Rotation paths and how fast each direction turns (deg/step)
Each turn is a multiple of 5 degrees from 10 to 175, or 0.
Each row of a path follows its step; steps can be skipped.
Path 1:
step 1: [ -2  -3   9   5 -10  -2  -1 -10  12   2 -10   0   2  -8   1  -6   5   9
   5 -10  -6  10 -10  11  -1   0  -4  -6  -8  -7   1   7  -3  -4   7 -13
   3  -1   2  -6  -1  -5   4  12 -12   3   7   6  -3  12   4  10  -5 -13
  -5 -17  -9  -1   6  -1  -4]
step 3: [  5  17  -3  -7   3 -12  -8  -1   8 -13   4 -10  -4  -2  -8   8  -4   0
  11  -6   8  -6  -3  -6   3   1  -8  -7 -11  -6  -5   0  11   8  -8  -8
   1  -5   1   6  -2   4  15   7   4 -10  -4   7 -13  -9   2  -6   8   2
  -5  -4   3  -2   8  10   1]
step 9: [  8   8 -16   6   2   0 -10   1  -9   6   4  -1  -4  -8   4  10  -4   2
  14  -5   7   1   1   3  -1  -5 -14  -2 -15  12   9   1  -1  -2  -3  -1
   4   8 -18  -4   3 -14   0   4  -7  -6  -9   3  -1  -5   7  -1   1  13
   5  -1   6   8   2  -1  -3]
step 10: [-14  -7  -3   5  13  -3  -7   8  -9  -7   4  -2  -7 -12  -3   4   0   3
   8  -2   1   9   8   1   0   3  -8  -5  -4 -17  -5  -2   1 -15  -6  -2
   0   1  -5  -5  -4 -14   2 -10  -8   1  -3  -1   0   5   2 -16  14  -2
   0  -5   1 -10   9  -7   3]
step 11: [ -1  -7  -1  23   5 -11   1   1   4   2  -8   1   2  -5   0  -6   6  -9
   0  -8  -1   7   3  11   2  -6  -3   9   0  -2  -1  -2   2  11   8  11
   6  -5   1   8  -6  -7   3   6  -8   8 -10  -3 -11  18   6  -4   4  -7
  -4  -3 -11  -7  12  -1  -7]
step 12: [ -7   5  -4   1 -16   3  -2   1  11   1   0  -2   4   7   6  -7   7  -2
   5   3  -2  18 -10   2   8  -6  -5   8  -9 -11   8  -2  -9  -3  -3   1
  10  -3  -9   4  -1   3  -2  11 -12 -10   5  13  -5   4   1   2 -11  -3
 -12   5   0 -12  10  -1   1]
step 13: [ -6   7   6   5  -9  -4 -12  -6   1   9  -2 -14   2  -4  -2  10  -7   2
  17   6   2  -5   5  -7  -3 -13 -12  -4 -12   0  11  -9   2  -4   2  -7
  -3  12  -7  -4  -9  -2   5  12   5   1  -8  11  -1  -1  -3   7  -2   8
  -2  -1   2  -4   9  -1  -8]
step 15: [  6   1  -6   9  10   0  -9  -4   2   1  -5  -4   0  -4   6   9  -2  -5
   3  -2  12   6  -5  22   2   7  -4   6 -12   3  -5   4  -9  14   8   7
  -2   9  15   4  -9  -3   0  10 -10  -3  -1  -4  -4   4  10  -8   6  -2
   3  -6  -6  -2   8   5   7]
step 23: [-14  10 -11  15 -13  -7 -12   3  -2  -2  -4  -4  -6   0  -4  -3  -2 -11
   4   1  -7  -2 -12  -8  12  -2  -8   1  -1   1   4  -3  -4  -7  18   3
   4   7 -13  -4   3   3   4  -5  -4  -1   5  15  -6   0   2  -7  -9  -1
  -5  -5  -1  -3   3 -11  -8]
Speeds:
[-3  2 -2  1 -2 -2 -1  1 -2  2  0  1  0 -1  0 -4  1 -1 -1 -1  2 -2 -3  2
  0  3  1  2  1 -2 -2  0 -2  5  0  3 -2  3  0  1  3  2  0  3 -1 -1  4  0
 -1  1 -1 -2 -3 -2 -1  1  0  2  2  1 -2]
95
[ 2 -4 -2  2 -3  2 -1  0 -2 -3  1  2  3  1  1 -2  1  2 -1  2  1  1 -3  3
 -2 -1  1 -1  2 -3 -1 -1  3 -3  0  0  2  1  0  1 -3  2  0  1  0  1  1 -4
  0  3  1  1  2 -1  2 -1  0  2  3 -1 -2]
70
[ 1 -2 -1 -6 -1  1 -1 -1 -1  2 -2  1  2 -2 -3  2  1  0 -2 -3  1  0 -2  0
 -2 -1 -2 -3 -1  2  2 -1 -2  0 -1 -2  1  2  5 -4  1  1  1  2  0 -1 -1 -3
 -1 -3  2 -2  0 -1 -1  2  0  3  3  0  1]
60
[ 2  1  0 -3  2 -1 -2 -1  0  2 -1 -2  4  3 -6 -1 -1 -3  1 -2 -1  2 -2  0
  3  1  2  2  1  1 -4  0  3  0  3 -1  2  0 -1  1 -1  0 -4  1  0  0 -1 -1
 -1  2  1 -3 -1  1  1 -1 -1 -2 -1 -1  1]
95
[ 0  0  0  0 -3 -2  1  0  0 -3  0 -2 -3  0 -1 -4 -3 -1  1  0  0  0  0 -2
  1 -3  0  0  1  2  2 -2  2 -2  1 -2 -2  1  3  0 -1  4  2  0 -3 -3  0 -1
 -2  0  1  1 -3  6  1  1  3  0 -1  2 -1]
70
